[[-12  33  74  37]
 [ 22  38 -33 -51]
 [-17  32  38  32]
 [-28  43 -62 -66]]
Indices start at 1.
Report the entry at row 1, column 2.
33
The entry at row 1, column 1 -> -12
The entry directly below 22 -> -17
Report the entry at row 3, column 3.
38
The entry just right of the largest entry -> 37
Report the entry in the bottom-right corner.
-66
The entry just right of 43 is -62

grid =
[[-13 -10 -44 -71 -85   4 -11 -52 -17 -51  32 -25 -74 -34]
 [ -6  -5   5  18  28   4 -13  -2  11  -9  -1  -9  12  -5]
 [ -6  -2 -16 -15   5   4   5 -13 -13 -10  18 -13 -26 -12]
 [ -6 -10 -13  -9 -14   4 -13  -1  11   2  15 -13  -2  -4]]
Rows and columns are numbered from 1.
Read off the top-right entry.
-34
Read off the maximum.
32
Read off the entry at row 1, column 1.
-13
Read off the entry just left of 2.
11
Read off the entry in row 2 and column 2.
-5
The entry at row 1, column 3: -44
The entry in the bottom-right corner: -4
Read off the entry directly below -15.
-9
Read off the entry just right of the largest entry.
-25
The entry in the bottom-left corner: -6
The entry directly below the largest entry -> -1
The entry at row 3, column 1 -> -6
The entry directly below the smallest entry is 28
The entry in row 2 and column 1 is -6
Read off the entry directly below -26.
-2
Read off the entry at row 1, column 2.
-10
Read off the entry just left of the largest entry.
-51
Read off the smallest entry.
-85

X = [[126.823, 118.236, 205.055, 69.551], [96.472, 115.162, 102.672, 156.387], [117.982, 108.672, 132.571, 71.798], [96.971, 116.203, 21.775, 135.575], [126.062, 125.093, 150.293, 74.686], [98.954, 113.150, -155.441, 121.763], [120.066, 114.114, 123.092, 69.401], [110.552, 93.829, 118.682, 74.458], [100.089, 113.760, 129.953, 159.643], [101.815, 100.217, 31.801, 138.393], [97.614, 104.254, 122.493, 153.789], [114.418, 109.150, 156.922, 75.828], [114.687, 118.811, 150.691, 67.610]]
The entry just left of the largest entry is 118.236
The maximum: 205.055
The entry just right of -155.441: 121.763
The entry just right of the largest entry -> 69.551
Give the entry just left of 156.922.
109.150
Give the entry just left of 108.672.
117.982
Give the entry just right of 100.217.
31.801
The entry just right of 150.293 is 74.686
The entry just left of 113.760 -> 100.089
The minimum is -155.441
Give the entry just left of 102.672.
115.162

Read these off the grid that follows.
1) Read off the top-left entry.
2) Read off the entry in the bottom-left corner.
3) Read off the entry directly below the centre entry.
4) Read off the entry just right of 3668.
5) Read off the entry just right of 8096.
6) Read off the entry directly above 3132.
7) Read off the entry just left of 2016.
8) Read off the entry in the bottom-right corner.
3475,4006,8551,3421,7053,1905,4187,9828,2214,3668,2614
3482,3701,8326,3254,6544,1945,4165,9873,2264,3230,2714
2965,3313,8096,2589,5836,1780,4492,9351,1700,3132,2016
1) 3475
2) 2965
3) 1780
4) 2614
5) 2589
6) 3230
7) 3132
8) 2016

M = ((-20, -54, -71, -51), (-39, 30, 15, -12), (74, -23, 56, -63), (-89, -42, -48, -89), (3, -64, 74, -22), (9, -41, 68, -87), (2, 46, -86, -2), (-19, -71, 63, -15), (-4, 79, 38, -28))
The 5th entry in reading order: -39
Give the entry just right of 15.
Answer: -12
The entry just right of 9: -41
Give the entry just right of the largest entry.
Answer: 38
The entry just right of -86: -2
Give the entry just right of -41.
Answer: 68
Give the entry just left of the largest entry.
Answer: -4
The fourth entry in reading order -> -51
The entry just right of -42 is -48
Give the entry just left of 15.
Answer: 30

a =
[[  6  18  72 -17]
 [ -4  -5 -14 -12]]
Which number is the top entry of the column that holds the smallest entry?
A: -17
Which number is the second entry on the diagonal from the top-right corner?
A: -14
Which number is the top-left entry?
A: 6
The third smallest entry -> -12

arr =
array([[35, 54, 70, 49, 52, 88, 46, 35, 22, 54, 40, 33, 25],
       [59, 47, 82, 15, 60, 65, 37, 69, 34, 71, 32, 44, 54],
       [47, 62, 29, 50, 61, 47, 59, 70, 90, 62, 53, 43, 96]])
Rows and columns are numbered from 1.
The entry just left of the smallest entry: 82
The entry directly below 44: 43
Give the entry in row 2 and column 2.
A: 47
The entry at row 3, column 3 is 29
Give the entry directly below 40.
A: 32
The entry directly above the largest entry: 54
Give the entry just right of 88.
A: 46
The entry directly below the smallest entry: 50
Give the median of all entries.
A: 52
Give the entry at row 2, column 1.
A: 59
The entry in row 1 and column 3 -> 70
The entry in row 3 and column 2 is 62
Give the entry in the bottom-right corner.
A: 96
Give the entry in the top-right corner.
A: 25
Give the top entry of the column that holds the smallest entry.
A: 49
The entry at row 1, column 1 is 35
The entry in row 3 and column 1 is 47
Give the entry in row 1 and column 2.
A: 54
The entry at the centre -> 37
